[-29.6 -23.0 -55.7  43.9] : P
[ 53.0  -3.1 -35.2 -16.1] : X
[ -3.1 -45.5  80.4 -58.6] : C
[-22.6  36.5 -12.0  13.4] : T
[ 53.0  -3.1  23.3 -49.3] : E
[-32.3 -45.8 -22.9 -61.1] : L
asked: [-29.5 -23.0 -55.8  44.0] => P
asked: [ -3.4 -45.8  80.3 -58.5] => C
present: [ 52.9  -3.1 -35.2] => no

[  5.7 -11.4  21.0 -44.0  59.8]  M
[ 30.4   6.7  42.6  23.0 -16.1]  A
[ 30.4   6.7  89.9  23.0 -16.1]  G
present: [-16.1  23.0  42.6   6.7] => no
present: [ 21.0 -44.0] => yes

[ 44.4  13.7 -40.7 -24.3   5.4  45.8  39.6  48.7   7.8  27.3 -32.8  24.7
 -14.3  38.7 -17.8  44.4 -22.3 -13.2 -35.6 -22.0 -46.8 -10.6  17.6   1.0
 -18.7   7.6 -73.8  22.7   4.1  -4.0   7.0   0.3 -11.6   7.0  14.8 -27.7
  46.1  10.9 -19.9   1.6   6.8   1.0 -23.3  21.8   0.0  32.4  36.1  -9.8
  47.4   2.4] : kosi
[ 46.1  15.1 -50.9 -24.3   5.4  45.8  39.6  51.5   7.1  27.3 -33.0  24.9
 -16.6  38.7 -17.8  47.1 -22.3 -13.2 -40.7 -22.0 -52.6 -10.6  27.3   1.1
 -21.8   7.6 -82.0  22.7  -2.5  -2.6   7.6   0.3 -17.6   4.6  14.8 -31.1
  48.7  12.3 -19.9   1.6   6.9   1.0 -23.3  30.2   0.0  32.4  41.0 -15.7
  49.5   3.7] : Nukof
[ 46.1  17.2 -63.9 -24.3   5.4  45.8  37.4  53.1  -1.1  27.3 -33.0  25.7
 -22.0  38.7 -17.8  47.3 -22.3 -14.8 -46.2 -22.0 -54.4 -10.6  38.5   5.0
 -26.1   4.2 -83.8  22.7 -19.3   3.5   7.6   0.3 -31.1  -3.7  14.8 -34.8
  48.7  15.9 -19.9  -0.7   8.0   0.7 -23.3  40.7   0.0  32.4  49.2 -28.2
  49.5   5.8] : tesi
[ 46.4  15.1 -57.6 -24.3   5.4  45.8  39.6  51.8   4.8  27.3 -33.0  24.9
 -18.3  38.7 -17.8  47.1 -22.3 -13.2 -43.1 -22.0 -53.5 -10.6  32.9   1.6
 -23.2   7.6 -85.5  22.7 -10.0  -0.9   7.6   0.3 -23.5   1.7  14.8 -32.2
  49.4  13.0 -19.9   1.6   6.9   1.0 -23.3  35.3   0.0  32.4  44.6 -21.2
  50.2   3.7] : Miput
present: [  7.6 -73.8  22.6] => no
asked: [ 46.1  17.2 -63.9 -24.3   5.5  45.7  37.4  53.0  -1.1  27.3 -33.0  25.7
 -21.9  38.7 -17.9  47.3 -22.3 -14.8 -46.2 -22.0 -54.4 -10.6  38.5   5.0
 -26.0   4.2 -83.9  22.7 -19.3   3.5   7.6   0.3 -31.1  -3.8  14.8 -34.8
  48.7  16.0 -19.9  -0.7   8.0   0.7 -23.4  40.7   0.1  32.4  49.2 -28.2
  49.5   5.8] => tesi

[-25.0 -46.1  13.9  50.5  29.1 -13.3   5.4 -11.2  17.3  -1.2  30.9  47.9
 -34.4  -2.9 -24.6  -7.5 -62.1  12.8  36.0] -> bulik
[ 32.1 -36.6  20.7 -15.5  28.9   8.6  12.5  57.3  35.0  27.1  17.1 -25.0
 -47.2  -4.8  15.7  19.1  15.2  48.8 -43.9] -> Pok
[ 11.1  -4.3  34.9   4.2  41.2 -50.1   4.2  -9.2 -26.6 -28.0 -26.9 -22.7
 -76.6  23.8  40.5 -13.5 -22.8  -1.5 -12.8] -> debo
[-20.6 -24.9   5.9  17.6 -45.9  -8.6 -40.9 -19.7  29.1   7.0  25.7  31.5
  45.2  42.7 -34.1 -10.9 -49.2 -22.1  33.9] -> gof
[-19.7 -60.1 -17.8  52.0  32.8  28.0 -27.1  39.4   0.3  33.1 -12.2 -35.0
  42.1  -5.4  16.2  20.2  36.5  13.5  -2.1] -> Ser
[ 32.1 -36.6  20.7 -15.5  28.9   8.6  12.5  57.3  35.0  27.1  18.0 -25.0
 -47.2  -4.8  15.7  19.1  15.2  48.8 -43.9] -> gom
[-33.7  48.7 -23.3 -12.3 -34.1 -25.1   1.6 -68.1  26.6 -24.6 -11.6  -9.4
 -25.8   7.5  -1.9  30.5 -17.2 -19.4  54.6] -> telun
[ 33.7   7.9 -28.7  13.6  -5.5 -44.6   5.3   6.5  -4.6 -19.4  47.7 -24.0
  45.6 -13.8 -58.3  13.7  62.4 -11.4  -5.4] -> bafus
[ 33.0 -19.7  59.2  -5.1 -11.2 -51.4 -14.4 -55.2  40.7 -27.0  16.8  16.0
  -8.2  -4.0   4.4  55.7   3.9   1.4 -13.2] -> resev
[ 19.8 -45.3  26.4  -8.2  17.7 -33.2  13.8 -33.7  43.7  25.7   5.4  43.6
 -60.5  20.6 -12.0 -23.3  12.1  21.1 -42.6] -> Zesov
[-40.5 -48.8 -15.1  12.4  -7.3 -61.6  48.1  12.8 -30.7  10.4  -8.6 -28.2
  -1.8  47.6  10.2 -10.4   0.1  46.6  -8.3] -> pip
[-13.9   7.5   4.7  -3.9 -13.0  14.9 -40.8 -16.0  28.1 -10.0   5.7  -1.8
  85.0 -14.1 -52.8 -41.9  30.8  24.1 -18.8] -> beze
asked: [ 19.7 -45.3  26.3  -8.2  17.8 -33.1  13.9 -33.6  43.7  25.7   5.3  43.6
 -60.5  20.4 -12.0 -23.3  12.0  21.1 -42.6] => Zesov
present: [ 28.1 -10.0] => yes
asked: [ 11.1  -4.3  34.9   4.2  41.2 -50.0   4.1  -9.2 -26.6 -28.1 -26.9 -22.6
 -76.7  23.8  40.6 -13.5 -22.6  -1.4 -12.8] => debo

[-52.0  33.3  -0.7 -47.4  -1.3 -50.0  15.4  34.5   8.8] : kanad
[ -6.9  28.7  51.7  33.6 -30.0 -15.7  94.1 -47.2  60.7] : rafo
[-35.8  15.2 -44.1 -66.2   7.6 -28.7 -39.2  78.6 -35.6] : Gev
[ 35.4 -20.6  11.7  36.7 -27.9  25.5  17.4 -15.7  18.3] : sivef
[-46.9  41.4  -1.5 -66.0 -19.5 -35.3   0.8  59.2   9.9] : gadok
[-26.9  22.5   3.0   4.8  28.9  -4.6  16.7 -21.2   4.6] : Ledal
[-33.2  22.1  16.1  -2.8  13.1 -24.5  23.4 -15.2  17.5] : lenul
[-42.2  58.4  27.7 -51.5 -33.7 -50.0  43.7  25.4  33.4] : pakar
[ -1.1   4.9  60.5  50.5 -29.2  -4.3  62.6 -57.7  56.4] : pimi
[ 40.1 -37.9 -43.4  28.3  36.2  39.1 -65.2 -11.0 -42.7] : fatiz
[ 23.9 -39.1 -36.5  21.5  50.9  33.3 -70.9  -6.5 -45.5] : kiso
asked: [ -1.1   5.0  60.7  50.3 -29.1  -4.2  62.8 -58.0  56.4] => pimi
asked: [ 40.1 -37.9 -43.4  28.3  36.2  39.1 -65.2 -11.1 -42.7] => fatiz
present: [ -4.3  62.6 -57.7] => yes

[-57.9 -22.3 -33.7  35.2 -19.1  -6.5]  zofu
[21.5 23.8  2.7 -7.0 15.7 94.8]  dar
[-33.9   3.1 -45.2   6.8 -10.9  42.0]  delod
[-33.9   3.1 -45.2   6.8 -10.9  -2.4]  Nezav
[21.5 23.8  2.7 -7.0 15.7 16.9]  vus
present: [-7.0  2.7 23.8] => no
present: [-7.0  2.7] => no

[-26.2  43.2 -28.6 -11.8  18.5  20.4 -56.7]  Vime
[  7.9 -58.3  35.6  39.9  58.2 -58.6 -23.3]  Nakip
[ 18.3  16.1  49.5 -52.6   9.5 -35.4  49.2]  Sof
[ 27.6  47.3  63.0 -49.5  36.9  18.8 -38.5]  mol
[ 45.1  66.7 -69.4  21.0  59.4 -38.9 -63.9]  sop
[-14.1  36.8 -24.7  42.4  52.6 -18.6 -17.4]  Magig
[-11.5 -25.4 -29.4  59.5  41.3 -46.8 -75.2]  Raror
[ 3.4 49.4 54.9 70.4 23.8 -5.1 57.1]  vefo
[ 59.0   0.6 -57.0   7.6 -61.5  17.8  51.9]  zapig
asked: [ 45.1  66.6 -69.4  21.0  59.4 -38.9 -63.9] => sop
present: [23.8 -5.1] => yes
asked: [  7.9 -58.3  35.6  40.0  58.3 -58.6 -23.2] => Nakip
present: [36.9 18.8] => yes

[-47.9 -12.9 -18.8  29.8 -31.1] = beru
[-13.3  -4.8  29.5  24.2  73.8] = modim
[ 16.6  58.7  31.0 -33.8  -7.8] = vaki
[  4.2  -3.3 -12.8   1.5  67.7] = Kige
[-43.1 -16.3   7.4 -46.6  -1.4] = nukav
[52.5 39.9 -1.2 -5.0 16.1] = Basa
[  8.3 -44.2 -25.7 -15.5  31.1] = Finad
[-21.1 -36.8  32.5 -18.5 -38.9] = gasoz
[-49.4 -23.8 -14.2 -10.6 -22.1] = koged
[ 23.0  71.6 -16.9   5.0  -7.7] = Vekon
[ 14.5 -45.2 -14.4 -33.3  15.8] = Zun
[ 25.5 -12.4  31.9 -33.2 -40.1] = pafaz
present: [-47.9 -12.9 -18.8  29.8] => yes
asked: [ 14.5 -45.2 -14.4 -33.3  15.8] => Zun
asked: [52.4 40.0 -1.2 -5.1 16.1] => Basa
present: [-21.1 -36.8  32.5 -18.5] => yes
asked: [  8.3 -44.3 -25.7 -15.5  31.1] => Finad
asked: [-49.4 -23.7 -14.2 -10.6 -22.0] => koged
present: [ -1.4 -46.6   7.4] => no

[ 25.3 -27.3   4.3  -0.9  29.7  24.7  13.1 -10.0] : Zud
[ 69.9 -38.7 -29.2 -46.5  57.8  51.4  62.3  24.3] : Pupuz
[-58.3  37.4  16.8  48.4 -54.1 -32.1 -55.1 -26.3] : Les
[ -5.1  40.8 -37.6  32.5 -29.3  34.5 -15.8 -14.3] : nalig
[ 72.7   4.3 -70.3 -32.9  34.6  79.5  62.4  28.9] : ris
[ 11.4  -1.7   3.6 -26.8  12.7 -13.3  22.6  27.9] : Fefi
[ 61.9 -33.5 -26.7 -47.3  51.3  40.3  57.5  26.0] : Lagu
[-30.4  61.8 -40.3  57.6 -58.8  30.3 -39.6 -28.3] : Veg
[-33.2 -16.3  90.8  28.6  11.0 -54.6 -25.1  -7.4] : Nikuv
[ 25.3 -27.3   4.3  -0.9  29.7  24.7 -23.9 -19.3] : zukid
[-38.2  45.5  20.5  24.5 -35.3 -34.0 -23.7  12.4] : kopa
[ -5.1  40.8 -37.6  32.5 -29.3  34.5 -15.8  25.4] : Neson
asked: [ -5.3  40.9 -37.6  32.5 -29.3  34.5 -15.8  25.4] => Neson
present: [ 25.3 -27.4] => no

